These are runs of 4 systems, one row a step. Runs of the same system follow the same rule from any start.
Tukag, run 1, 8 rows:
[[ 23  29 -19  17 -13  45  75  19  18  40  -4  36 -24  56 -77 -33  15  15
   13  10 -16 -15 -51  -1  13 -60  38   3 -33  -1 -41 -12]
 [  8  43 -13  15 -15  56  73  16  21  42  15  38 -24  55 -75 -29   7  30
   13  21 -28 -23 -39   4  17 -65  35   5 -28  12 -27 -11]
 [ -8  50  -3   8 -22  59  65  10  23  43  20  30 -14  45 -61 -21   0  33
   12  34 -37 -32 -38   8  21 -66  22   8 -17  11 -10  -7]
 [-25  57   8   5 -24  66  57   0  24  39  26  24  -3  37 -51 -16  -2  34
   11  42 -38 -41 -30  10  25 -59  12   5  -9  23  14  -7]
 [-43  43  17  -9 -21  67  34 -10  12  32  26  17   5  24 -38  -6 -17  30
    6  48 -48 -42 -12  19  33 -60   0  -1  -1  23  39 -11]
 [-44  41  35  -9 -25  60  17 -13  12  23  26  11  17  15 -29  -5 -28  23
    0  51 -40 -46   6  15  34 -52 -14  -7   1  19  63 -13]
 [-43  32  46 -16 -21  55  -8 -15   8  18  19   0  25   7 -13   1 -36  10
   -5  42 -40 -54  24  20  32 -46 -27 -10   7  12  80 -16]
 [-44  18  46 -15 -16  44 -22 -15  -5   1   2 -18  31  -7   0   1 -45  -6
  -20  35 -40 -47  40  18  33 -33 -39 -14  -4  -1  96 -23]]
Zota, run 2:
[[-50 -22  43 -32  -2 -23 -68 -17  -4 -35  34 -34  45 -51  61  30 -15  -7
    2  18  19  -2  31   7  -7  44 -29  -2  58  14  71  10]
 [-44 -23  38 -34  -7 -12 -78 -24 -10 -33  18 -31  49 -39  52  37 -27 -19
    4  20   7  -2  30   2   2  27 -34 -12  51   8  82   8]
 [-33 -28  39 -39 -11  -6 -83 -13 -20 -27  13  -8  57 -19  30  39 -31 -24
   12  22   8   1  24 -10  13  14 -28 -18  53   7  89  12]
 [-27 -38  28 -41 -14   0 -91 -17 -22 -33  -7   5  59  -4  12  38 -36 -30
   25  22  11  14  11 -23  20  -4 -21 -23  56   0  82  13]
 [-13 -40  14 -41 -12   1 -85  -9 -21 -23  -7  20  46  17  -7  39 -30 -37
   33  23  14  33  -6 -33  19 -15 -14 -26  51   0  70  24]
 [  0 -46  -2 -43 -17   0 -70  -2 -26 -22 -12  31  43  31 -18  35 -18 -40
   41  21  16  43 -19 -42  16 -16  -4 -25  54   0  48  30]
 [ 14 -47 -19 -38 -12   3 -55   5 -24 -21 -13  44  29  37 -22  33  -4 -35
   44  14  22  56 -44 -40  10 -17  10 -22  46   1  18  36]
 [ 30 -51 -34 -32  -9 -11 -40   6 -17 -16 -12  48  16  41 -28  27  12 -33
   50   1  33  68 -48 -48 -10 -13  25 -17  44   3 -15  37]]
rega, run 3, 8 rows:
[[ 37   2  11  27  20  13  22   7 -15 -14 -55 -36 -23  -6  -9 -49 -18 -31
  -55 -47 -11 -47  40  19  -1   4 -30  -3 -79 -67   8 -59]
 [ 48   4   1  19  11  31  14   5 -17  -8 -67  -9 -21  21 -24 -49 -24 -41
  -44 -44 -13 -31  33   5   6 -19 -22 -13 -83 -66  11 -47]
 [ 48   0  -9   9   1  47  10   0 -25   2 -66  15 -18  43 -44 -42 -18 -40
  -25 -32 -16 -23  11  -6  11 -39 -11 -18 -73 -56  13 -36]
 [ 47 -10 -13   2  -2  49  16   2 -19   9 -51  36 -12  61 -61 -32 -12 -34
   -5 -14 -12   1 -16 -15  18 -51   5 -30 -49 -40   7 -22]
 [ 43 -16 -17 -11  -7  43  17  10 -15  11 -37  48  -5  65 -70 -17  -1 -19
   18  -2  -2  17 -41 -25  15 -55  19 -28 -21 -23  -5  -4]
 [ 27 -16 -24 -18  -9  35   8  11  -9  11 -20  53  -3  67 -66  -2  17 -13
   42  10  10  30 -59 -30  11 -50  37 -25  14   0 -18  18]
 [ 17 -13 -33 -24 -16  11  -4   7   0  16   7  54   7  56 -54  18  19  -7
   61  24  19  54 -73 -36  -1 -35  51  -9  43  24 -27  40]
 [  4  -5 -33 -22 -10 -11  -7   9   9  16  30  53  14  37 -34  30  26   8
   68  27  27  58 -70 -37 -10 -19  53   0  55  40 -44  46]]
Vipep, run 4, 8 rows:
[[  5  13  27   7   3  47  -7 -11 -24  -8 -40 -24   0   1  -4 -29 -41 -24
  -46 -13 -31 -50  47  18  24 -17 -44 -13 -60 -45  61 -41]
 [ 16   7  24   4  -1  51  -7 -11 -21 -12 -46 -10  -2  18 -19 -26 -36 -38
  -41  -7 -29 -44  44  14  21 -25 -44 -22 -60 -51  65 -43]
 [ 24   3  18   1  -4  48  -5  -6 -26  -8 -56  -2   1  24 -30 -28 -38 -36
  -32 -13 -20 -34  33   3  21 -33 -34 -26 -59 -58  49 -38]
 [ 36   0   7   0  -2  47  -2  -5 -28   2 -55   7  -7  36 -33 -31 -31 -42
  -23 -14 -22 -23  21  -6  20 -40 -22 -22 -59 -54  38 -35]
 [ 38   2   1   4   3  54   9   2 -21   7 -53  17 -12  52 -49 -32 -21 -36
  -10 -15 -22 -16   9  -3  12 -44 -11 -21 -62 -48  20 -34]
 [ 43   8  -9   6  -4  54  30   8 -10  11 -43  25 -12  55 -57 -35 -11 -26
   -7 -14 -17 -12 -11  -8  14 -51   5 -22 -59 -40   7 -26]
 [ 42  19 -18  10  -4  57  44  15  -8  22 -35  32 -21  59 -72 -34   2 -10
   -5  -9 -19 -13 -25  -6  16 -58  19 -13 -50 -29 -10 -20]
 [ 30  27 -21  15 -12  52  60  14   3  35 -23  39 -18  61 -76 -30   5   5
    6   3 -20 -10 -41  -6  17 -62  28  -8 -43 -14 -21 -12]]

Name the system that made each run.
run 5:
[[-11  55  -9  23  -7  19 100   9  39  36  45  -2 -38  -4 -27 -30  41  56
   -4  11 -14 -28 -32  19 -23 -13  40  27  -7  29 -67  -5]
 [-36  49   3  14 -14  13  78   5  43  37  63   3 -15  -2 -26 -12  31  60
   18  33 -19 -19 -38  18 -10 -21  36  28  30  46 -51   4]
 [-49  43   5  -5 -20  11  33   6  44  34  70  14   5  -3 -14  16  19  56
   36  55 -11  -4 -40   5   0 -19  34  29  54  65 -22  24]
 [-60  26  10 -23 -23  13  -3  -6  23  16  75  16  31  -2  -1  39   6  38
   41  59  -5   6 -36   1  11 -16  24   8  72  64  24  39]
 [-58   2  21 -37 -30  14 -46 -12   9   4  54  16  51   1   4  46 -12  15
   42  53  -2   8 -20  -6  18 -17   1  -1  77  49  61  36]
 [-45 -20  34 -47 -22  15 -77 -16  -5 -12  26   8  61   1   5  46 -32 -13
   36  44  -2  12  -5 -21  20 -18 -15 -12  68  24  83  22]]

Tukag
run 6, 6 rows:
[[-11  10  40  19  13  -3   5  -6   0 -22 -20 -61  -5 -49  33 -25 -27  -4
  -62 -27 -20 -61  68  30  -3  34 -48   4 -41 -37  37 -42]
 [ -2   8  35  18  21  16  10  -6  -8 -22 -35 -51  -3 -28  19 -38 -36 -21
  -66 -27 -23 -58  64  33   3  14 -48 -11 -62 -51  46 -51]
 [ 14   5  25   9   9  32   2  -5 -23 -22 -52 -33  -5  -6  -4 -35 -36 -34
  -50 -23 -27 -50  51  18  15  -4 -46 -19 -68 -55  54 -49]
 [ 29  -6  18   2   4  42  -9  -5 -26 -15 -61  -6   0  23 -28 -33 -37 -46
  -34 -20 -28 -36  37   7  20 -27 -38 -30 -67 -65  50 -42]
 [ 32 -10   8  -9   4  53 -17  -5 -33  -4 -59  24   2  48 -38 -29 -35 -45
  -20  -4 -23 -16  15 -12  26 -49 -24 -27 -48 -51  49 -31]
 [ 33 -18   2 -12  -2  51 -16   0 -27  -2 -50  34  10  57 -52 -17 -23 -39
    2  -1  -9   2 -10 -26  23 -53  -4 -33 -26 -33  37 -19]]

rega
run 7 (6 x 32):
[[ -9 -46  27 -44 -10  -5 -94 -11 -28 -32 -13   3  50   3  16  33 -37 -49
   14  10   9  22  15 -31  10   0 -26 -30  50 -10  77  13]
 [  4 -48  12 -46  -8   6 -88  -6 -28 -34 -22  19  49  15  -4  31 -35 -43
   31   4  23  35   1 -32  12 -11 -17 -27  44 -12  64  19]
 [ 15 -58  -4 -40  -7   3 -74   1 -32 -25 -26  31  42  30 -16  27 -19 -48
   36   5  22  43 -19 -39  10 -10   0 -27  42 -15  42  25]
 [ 22 -52 -22 -34  -9  -4 -59  -3 -28 -25 -29  40  22  35 -17  21  -1 -43
   38  -1  30  60 -37 -44   8 -10  12 -27  35  -9  15  32]
 [ 36 -54 -32 -24  -3 -15 -43   9 -23 -16 -27  36  14  40 -28  15  12 -41
   45 -10  33  63 -42 -41  -3  -3  24 -19  32 -12 -16  35]
 [ 50 -47 -32 -11   2 -27 -28  14 -13 -10 -26  31   2  34 -24  14  21 -32
   38 -27  42  61 -52 -49 -15   6  31 -13  23 -12 -51  26]]

Zota
run 8:
[[ 10  24  24  11   0  59  18  -5 -16  -3 -42 -19 -11  15 -19 -40 -38 -21
  -51 -15 -35 -61  37  25  19 -27 -31  -6 -76 -51  49 -47]
 [ 18  19  14   4  -9  65   8  -7 -21   5 -53   4   3  39 -37 -33 -38 -32
  -32  -3 -33 -46  21   9  28 -50 -23 -21 -70 -48  56 -40]
 [ 24   6   7  -8  -5  68   2  -1 -20   8 -47  25   4  51 -52 -27 -30 -28
  -11  -1 -26 -24   7  -7  29 -65 -12 -28 -51 -40  50 -24]
 [ 24  -7   6 -15  -7  58  -1   4 -24  18 -33  41   9  61 -66 -13 -24 -22
    4  10 -18   3 -23 -12  33 -70  -3 -34 -25 -18  37 -11]
 [ 14 -10  -3 -23 -19  48  -1   7 -12  13 -15  47  14  65 -61   3 -10 -15
   32  26 -12  21 -46 -29  25 -60  13 -30  15  -4  21  15]
 [  8 -17 -22 -35 -19  28 -20   7  -7   3   4  53  24  57 -45  29   2  -9
   53  38   7  45 -56 -38  18 -48  26 -16  40  21  11  37]]

rega
